In the data rows, 128 means zero.
Some points:
[188 166 155 160 127 171  79  81 108 118 174 172 121 189  99 174 149 120 146 164 166  88 103 186 147  90 123  67 132 169 143 135 138 127 122 184 134  55  73 228 175]
[195 159  71 129  33 117  92 201 156 104 113 114  70 181 120 120 157 151  93 111 123 193 132  42 151 140 162 207 113 127 149 178 190 178 155 121 109  85 184 125 163]
[214 168 135 143  82 112 106 118 114 182  95 132  51 123  83  32 155  89 148 185 168 149 158 114  82 167  73  96 143 154  33 119 131 106  42 107 106 161 164 129  53]
[104 117 129 210  99  85 131 190  96 217 164 104 155  70  54 111 173  58 140 105 132 155  66 134 137 112 157  82 116 150 193 129 144  53 127 153 111 131 109 165 211]
[151  64 154 156 166 126 203 150 232 173 103  43 165 204 226  97 181 132  86 162 133 167 131 135 193  90  64  85 145 130 147  52 152 110  71 160 141 112 163 136 129]
[143 155 109 195 158 170  98 112  38 131  94 108 162 194 171 185 110 103 135 114  99  80  46 116 103 148  77 201 179 100 165 143 157 142  90 140 122 237  94 165 106]
[182 142 126 108 161 111 146 133 175 142 130 141 165 160  65 126 144 103 119  69 156 139 123 209  47  94 178 136  96 100  68 111 158 166 128 172 145 140 127 127  89]
[128 129 143 145 132 132 195 138  63 133 109 183 163  99 120 196 156 103 157  91 181  77 125  88 190 121 133 184  98 161  31  43 160 167 207 135 183  63 181 106 135]
[131 108  60 151  91 137  56 134 174 144 170 163 117 103 169 104 130 188 157 144  42  86  89 158 157 135 145 187 162 104 115  37 123 161 108 125 134 139 180  99 199]
[ 78 166 108  73 125 175 119 142 208 161 188 159  91 149 141 154  93 113 100 125 117 104 100 125 134  55  80 180 160 124  85 130  83 132 126  56  95  42  82 116 127]
[128 120 119 125 148  78 181 154 106 131 160 123  99 169  96 208 101 144 105 178  46 166  94 103 115 142 181  90 104  39  70  45 152 120 125  51  66 118 116 126 106]
[107 186 153 117 102 121 160 103 110 122 108 174 164  84  98 107 146 230 186 146  90 161 156  63 134 136 147 116  88 108 162 137 192 219  70 148 219 118 114 119 133]
[142 167 188 121  92 162 128 172 157 120 121 158 111 123 101 203 147 144 106 227 107 145 147 163  91 183 183 152 137 162 148 110 103  81 175 143 135 157 140 147 167]
[104 113 183  96 145 143 134 156  65 159  90 110 134  77 197 173  81 120 123 186 100 119 109 145 153 119 144 101 127  55 109 171 142  78 121 102 130 116 126  92  71]
[150 152 130 168 132  53 190 104 101  74 154 106 126 134 117 156 121 183 128  50 100 126 222 130 145 132 105  88 153 147 126 185  31 167 165 138  99 141 130 130 139]
[139  98 128 169  83 131  76 150  99 107 125 148 166 153 179 170 181 133 129 150 153 108 137 121 118  76 100 150  72 203  92 151 161 100  97  73 139 157  79 161  97]
[156 163 126 157 216 106  93 145 154  74 117 122  39 108  64 139 111 103 134 159 112  91 195 130 213 149  77  72 158 140  96  85 186 147 161 137 104 145 106 116 144]
[ 93 191 171 148 150  50 129 130 165  71 147 104 162  42 173 145 142 118  67 162 176 148 132 152 153  82 164 170 164 206 108 157 166 102  88  85  33 153 158  99 143]
[ 96 104 164 100  82 214 155 178 114 124 176  89 120 124 146  85 122 151 133 112 150 146 100 147  95 137 167  87 231 168  87 147 128 152 134 136 165 139  64  58 120]
[107  64 182  65 160  78 151  61  83  62 122 102 132 182 117 110 237  74  70 141 124 152 167 144  64 178  74 201 136 110 162 104 173 172 180  77 174 126  70 125 182]
[136 137 158 126 109 146 208 133 161 138 179 108 154 136 130 120  94 144 193 158  98 116 106 123 132 169  71 108  72 196 119 107  71 190 138 108 104 166 115 171 125]
[ 74 128 117 118  76 122 109 103 202  57  28 170 183 176  63 142 149  83 130 114 125 146  68 116 113 112 147 126  64 104 123 153  71 149 142 135  78 187 157 107  96]
[169  45  95  38 140 128  86  15 140 180 204 133  65  78 114 199  77  96 155  89 182 173 154  78 123  99 190 134  59 151 162 120 118 107 113  96 145 196 115  59 159]
[115 106   0  92 153 140  98 205 139 174 180 118 208  65  71 136  79 187   0 149 203 111 156 115 107 207 123  93 148  99 179 113 147 142 243 100 147 174 146 247  15]
[199 143 113  98 119 152  88  94 139  91 119 133 154  11 147  69 172 118 123  80  80 140 112 104 136 146  96 146 127 143 133 101 112 118 143  70 137 123  67 132 121]
[103 121 138 173 163 167 139 114 175 106 161 111 252 101  92  82 135 189 134 164 132 128 142  71 157 139 147 129 118 115 103 134 127  92 123 115 123 130 100 124 127]
[ 97 102  91 134 126  90  83 193 156 122 157 100 123 151 168 202 245  83 118  62 101  74 134  58 155 149 203  64 140 163 118 126  84 147  48 177 156 118  81 148  87]
[ 85 161 166 152 196  98  91  67 155 173 128 164  86 106 197 156 201 160 141 145 159 113 125 128 138 126  95 149 107  91 207 161 121 109 199 201 102 151 169 122  73]
[134 154  92 148 195  93  86 132  73 109 146  60  97 130  83 140 106 185 136 124 143  84  78 134 112  93 160 162  83 197 141 115 145  91 111 150 141 124  44  80 100]
[129 135  74 134  52  86 101 114  49  86 102  46 159 131 163 110 101  82 165 188 122 155 208 197 142 152 171 186 105 121 111  86  66  88 168 193 136  68 135 127 134]
[154  96 151  92 100 147 145  83 214 184  60  38 131 145  76 105 133 134 104 173 121   5 140 172 173 147 196 156 120  75 110 207 127 153 148 149 131 121  77  79 144]
[159 172 103  93 106 109 158 104 100 178 121 197 136  80 176  73 161  94 119 121 142 107  98 133 152 123 137 109 135  91 130 124 140 158 139 162 106  87 131  75 166]
[ 94 111  90 152 142 137 220 115 110 197 132 140  82 122 139 151 156 155 123 109 162 120 132 156 121 200 114 206 138 152 159 220 152 122  67 103 137  77 157 143 130]
[147  95 133 150  71 148 112  75 132  92 102 125 141  82 187 153 107 103 160  92 181  73 179 144 119 109 147 103 157  58 121 109 151 131  90 128 190 135 168 159 114]
[ 69  82 124 173 121 147 100 142 158 109 163  98  50 125 147  91 199 197 223 146 164 155 134 130 101  78 108  94  86  58  58 179 131  83 224 104  99  97 103 162 125]
[ 84 157 113 193 118 177  96  98  90 114 185 130 144 124  69 129 153 112  25 149 103 113 154 101 113  92  62 133  89  59 128 131 139  89  38 139 175  92 130  99 144]
[ 47 151 142 177 100 110 144 158 157  98  91 159  73 155 124  63 109 124 144  50 174  57 113 165  91 199 140 116  89 141 200  42 134  65 121  39 121  92 111  69 108]
[121 153 167 125 116 155 142 121 131 137 190 190 155 158 165 136 111 133 146  21 106 191 193 184 165 255 110 156 121  68  94 163 177  70 110 182  83 164  59 135 101]
[ 78  59 144 134 209 159 121 145 102 174  61 159  76 131  69 112 141 164 164 144 112 183 124 132 189 127 166 206 186 172  95  88  69 100 116 120 163 137 130 178 117]
[166  75 176  86 144 125 116 165 159  72 151 121 140 115 108 152  85 116 180  87  63 133  67  89  95 134  64 123 136 152 147 169 188  56 163 190 169  69 193  71 118]
[157  36 125 145 139 117 112 138 142  70 129 174 157  89  66 117 138  95 146 112  82 153 154 248 139  82 115 141 131 129 152 168 138 135 100 121 152 126 189 112  51]
[152 123 156 109 105 119 160 179 118 131 100 165  98  71 116 163 159 117 140 142  96  46 190  53  65 131  92  95 201 104 154 150 101  74 141 107 105 149 140 146 184]
[156  97 138 132 177 112  83 175 142 172  90 121 189 106 129 117  75  74 135 121 185 140  85  97 130 185  34 156  90 111  61 137  93 144 143 140  86 128 107 107 221]
[196 138  65  78 104 134 255 104 122  53 163 112  89 147 130 139 109 143 119 141 166  93  69 110 154 131  78 146  86 109 126 134  46  44  78 141 125 153 142 175 123]
[158  96 155 163 170 127  94 117  85 101 246 127 142 202 158  82 132 126 148 174 162  88  92 115  93 203 176 110 146 110 122 145  87 171 134  89 111 141 230  54 122]
[ 88 116 147  47 118  66 166 139  93 146 172 197 124 150 110  23 109 112 134 156  83  57 117 113 155  72 162 179 140 153  98 147 154 148 112 180  83 182 147 174 122]
[103 112 103 108 172 178 143 168  96  76  96 163 133 151 164  91 122 145  75 120 165 137 162 124  64 101 145  91 160 179  72 139  89 110 152 176 149 173 128 106 166]
[177 127 214 138 115 142 102  89  71 195  92  89 167 161  93 127 119 218 104  35 157 131 149  99 108  56 161 131 184  83 153  87  73 116 118 107  27  82 159 126 109]
[138  56  40 126  89 149 180  54  93 132  86 173 125 133 170 109 142 154 124 118  82 153  88 122 157  90 132  71 132 150 161 106 200 155 180 150  36 116 112 107 132]
[ 69 145  94  64 166  97  98 148 123 112 124  43 127 131 114  97  87  45 193 102 126 147 144  99 127 100 121 143 149  68 160 151 142 191  99 146 114 112 126 177 110]
[126 151  94 130 165  34 111  32 176 155  99 168 171 197 167  91  44 122 123 113  83 138 121  89 125 118 175  93 155 147 104 177 162  42 163  71 218  98 147 182 189]
[175  98 188 157 122 148 118 102 130  75  67 125  76 107 162 130  54 135  97 126 156 150  64 126 140 198 174 111 160 151 138 145 159 170  97 110 110  95 102 185 109]
[135 217  53  98 145 127 131 124 130 176  81  58 128 123 144 184 173 162 159  82 102 148 115 211  83 102  96 107 147 118  86 145 158 135 128  86 164 195 182  82 184]
[ 71 162 105  47 136 169  79  53 104 129 106  93 154 115 104 153 177 111 145 155  84 168 101 149 108 180 135  53 135 206 127 132  85 146 104 137 107  29 183 151 107]
[181 169 138 187 242 194 172 150 132 116 110 133  85  95 211  67 113  88  85 107  48 154 162  93  54 105 193 147  55 123 151 117  79 140 143 155 122 114 119 135 100]
[122 144  81 182 101  95 151 133 183 150 124 187 157 149 105 176  71 139 191 214 169 171 175  97  43 107 101 151 227 149 180  75 135 165 120 176 126  88  49  53  84]
[126 113 133  50 173 101 101 216 127  95  87 169 137 119 173 136 100 190 161 150 175 136 167 185 125 121 129  98  49 105 208 140 107 157  63 106 102 110 113 170 218]
[189 185 161 149 119 123 149 179 100 133 143 161 135 149 140 117 144  59 140 149 131 191  85 157 204  91 143 110 171  82 194 172  53 155 164  38 208 151  91  98  91]
[ 88 167 137  92 137 169 114 133 103  98 107 155 110 187 100 126 123 147  93 128 190 174 140 101 225 141 101  92 120 121 145 112 117  86 120 156 137 167 155  72 124]
[ 50  90 159 198 100  96 153  98 155 115 122 118  59  74 118 147  65 124  63 124 157 189  71 149 111 109 106 105 137  89 103 151  88 195 107 167 152 141 124 143 172]
[121  94 173 154  66  98  67 154  84 207 120 128 115 166 136 140  80 146  66 130  60  88 178 134 147 109  61  84  51 214 136 152 117 165 129 135 166 128 103 103 102]
[ 79 133 110 143 111 255 159 108 140 145 125  65 150 154  89 137  82  34 181 129 130 112 219 150 131  87 148 134 120 169 164 121 181 152 152  93  97 174 196 148 156]
[111 177 184  48  55 106 101 144 152 140 157  87 112  95 138  82 100 161 105  89 131 124  67 111 118 101 106 166 124 130 140  43 158 128 176 170 177 172 170 204  97]
Along one direction, these points spread out more than along any other. Take the direction at right angles to it along which they spread out most. Go by this last direction. Where along it does each point below lie, from 0 to 99? 50 is the average, and the first point above lies past it. One standard deviation of the points above along it is 16.
[138  56  40 126  89 149 180  54  93 132  86 173 125 133 170 109 142 154 124 118  82 153  88 122 157  90 132  71 132 150 161 106 200 155 180 150  36 116 112 107 132] 26
[134 154  92 148 195  93  86 132  73 109 146  60  97 130  83 140 106 185 136 124 143  84  78 134 112  93 160 162  83 197 141 115 145  91 111 150 141 124  44  80 100] 67
[182 142 126 108 161 111 146 133 175 142 130 141 165 160  65 126 144 103 119  69 156 139 123 209  47  94 178 136  96 100  68 111 158 166 128 172 145 140 127 127  89] 31
[151  64 154 156 166 126 203 150 232 173 103  43 165 204 226  97 181 132  86 162 133 167 131 135 193  90  64  85 145 130 147  52 152 110  71 160 141 112 163 136 129] 63
[128 120 119 125 148  78 181 154 106 131 160 123  99 169  96 208 101 144 105 178  46 166  94 103 115 142 181  90 104  39  70  45 152 120 125  51  66 118 116 126 106] 55
[139  98 128 169  83 131  76 150  99 107 125 148 166 153 179 170 181 133 129 150 153 108 137 121 118  76 100 150  72 203  92 151 161 100  97  73 139 157  79 161  97] 74
[159 172 103  93 106 109 158 104 100 178 121 197 136  80 176  73 161  94 119 121 142 107  98 133 152 123 137 109 135  91 130 124 140 158 139 162 106  87 131  75 166] 30
[177 127 214 138 115 142 102  89  71 195  92  89 167 161  93 127 119 218 104  35 157 131 149  99 108  56 161 131 184  83 153  87  73 116 118 107  27  82 159 126 109] 52
[195 159  71 129  33 117  92 201 156 104 113 114  70 181 120 120 157 151  93 111 123 193 132  42 151 140 162 207 113 127 149 178 190 178 155 121 109  85 184 125 163] 27
[103 121 138 173 163 167 139 114 175 106 161 111 252 101  92  82 135 189 134 164 132 128 142  71 157 139 147 129 118 115 103 134 127  92 123 115 123 130 100 124 127] 58
[189 185 161 149 119 123 149 179 100 133 143 161 135 149 140 117 144  59 140 149 131 191  85 157 204  91 143 110 171  82 194 172  53 155 164  38 208 151  91  98  91] 68
[169  45  95  38 140 128  86  15 140 180 204 133  65  78 114 199  77  96 155  89 182 173 154  78 123  99 190 134  59 151 162 120 118 107 113  96 145 196 115  59 159] 19
[196 138  65  78 104 134 255 104 122  53 163 112  89 147 130 139 109 143 119 141 166  93  69 110 154 131  78 146  86 109 126 134  46  44  78 141 125 153 142 175 123] 59
